Z: a few groups of rows, each row roughly a mix of its group's hidden directions
Z (69 x 10)
[[ 31  22   2  -1 -23 -25  -8 -32  -4  41]
 [ 15 -37  11 -10  37  25 -16 -14 -29 -14]
 [-36 -42  10   8 -19   4 -22  28 -11  18]
 [-24 -38  -4   8  16 -25  -7  32   9 -35]
 [-36   2  19 -20  31  24   8  23  14 -31]
 [ -4 -23   6  21 -58  11  14  26   0   6]
 [  2  33  23 -26  -7 -33  -7 -22  17  34]
 [-32 -55 -10 -21  15  -9 -12   9 -12  -6]
 [  8 -12  -4  62  20  11  26  -2  -5  -2]
 [-12  16  29 -22  36  43   6   2   3 -20]
 [ 13  -6  26  32  30  37  19  21 -10  14]
 [ 34  -4 -16   5 -23   2  -7 -34 -28  37]
 [  4  39  12  27   4  10  16  25  26 -35]
 [-39  19 -14 -36  -4  19  17  28 -15 -17]
 [  3   4  19  26  61  17   6  -9  -9   9]
 [  6 -11  20  -7 -45  28  11  40  -2  13]
 [  9  25  46  28  34  -4  -2 -11 -20  -8]
 [ 24 -31 -41 -15   1 -10  22  -7  30 -18]
 [-45  10  12 -15  15   7  12  31  28 -26]
 [ 25  37 -29 -12  10 -31  15  -8   4 -32]
 [  7  29 -28  18 -47   9  17  -5   0  28]
 [ 24  41 -35 -17  -1 -28  10  -9   6 -25]
 [-35 -35  31 -10 -23 -13 -30   8   6  12]
 [ 17  -3 -42  31 -32 -12  25  -2   6 -22]
 [-12  27  35 -27  31  23  -9  -8 -15  26]
 [  0  -6   7  -5 -63  16  13  28  -3  10]
 [ 11 -48 -18  17 -22 -29 -23   2  15  16]
 [ 20 -33 -10  51   5   4  19  22   8 -14]
 [ 48 -11 -25   4  -4  -9   7 -32  34   6]
 [-35 -12 -32 -23 -22 -16  -4  37 -10 -13]
 [ 16  16 -44 -34 -22  12  16 -13  25   2]
 [ 22 -35  -8  14 -27   2 -20 -18  25  36]
 [-22  -3 -32 -12 -20 -39 -12  33 -14 -17]
 [ 26  39 -20 -34  35   1   2 -13  -1 -11]
 [-32   6  -6   3  20 -33 -22 -47   0  -1]
 [-10 -20 -13  55  24 -21   4 -24   3 -11]
 [-44   4   2 -47  -8   2   4  -6   6  32]
 [ 25  30 -10  18 -14 -49 -26  -9  -6   2]
 [  2  49 -27 -32 -12  -6   7 -30  -9  -1]
 [-26  28 -11 -22 -45 -14  -3 -30  -8   9]
 [-34  34  -8 -35  -3  28  16  19 -15 -11]
 [ 29 -36  -2   5  34  -4  -9  33  19 -22]
 [-28  -6  30  24  44   0 -13 -24  -9  17]
 [ 11  43  34  27   7 -18 -22 -12 -22   7]
 [ 22 -32  -2  47  18  11  18  25   7 -10]
 [ 32  24   0  21 -26 -44  -5 -13  11  20]
 [ -3 -46 -33 -23   2  10  27  10  22 -17]
 [ 37  10 -13 -42 -15  13   6  36   8 -13]
 [-43   3  -2 -23 -28  33  -8  22 -10  21]
 [ 29 -34  -4 -14  18  -6 -13  40  22 -23]
 [ 31 -13  -2  36  18  28   1   8 -15 -38]
 [  6 -21 -28  18  32 -36 -13 -15  17 -28]
 [-19  35  22   0   2 -30   7  22  41 -15]
 [-51  -6 -11 -40 -12  11   8   4   3  25]
 [ 53   6   2  42   6   9  -3  -7 -12 -21]
 [-11  37 -31  -1 -32 -14  14 -38  -9  -1]
 [-22 -21  24   0  40  18  26  17 -13 -28]
 [ 18  18 -23   6 -32  30  11 -22 -20  35]
 [-18  28  30  -5  18 -21   3  22  37 -26]
 [ 15 -21  -7  18 -13 -62 -17   0   5   4]
 [-23 -27 -16  16  11  28  10  32  -3 -40]
 [-53  10  10 -38   5   1   8  15  23   4]
 [ -9  47 -18 -16 -39  -3 -21   3  -8  20]
 [ 33  -5 -46 -16  -9 -18  15 -15  29 -12]
 [-20 -34 -36 -17 -36  -8 -12  23   9  10]
 [ 41   1  12  34  -3 -23 -21 -30  10  21]
 [  3 -24  39 -13  -7  26  -7  45   1  16]
 [ 19 -21 -10  41  -1 -37  -9  20   6 -30]
 [-40 -23 -21 -29  -5   9  14  36  -6 -18]]
one row of each group, then the others: which group is each in?
[  4 -32 -16 -23   9  40  33  -7  28  -4] => M
[ -3 -36 -26 -13  -9  31  -2 -17 -36  23] => F
[-10  14  39 -22  41  20 -15  -3 -12  23] => R

[-50  -2  -8 -39 -16  -6   6   5  10  28] => F
[-24  32  22 -14 -12  47  -3  -2 -10  25] => M
[-29 -37  15  15 -22   2 -30  19 -11  29] => M
[ 19 -16  27 -30  34  16 -17  37   8   1] => R
[ -3  23  -2 -50 -47   2  -5   5  -2   7] => R
[  9 -20  39  35  40 -15   2  -2 -11 -16] => M
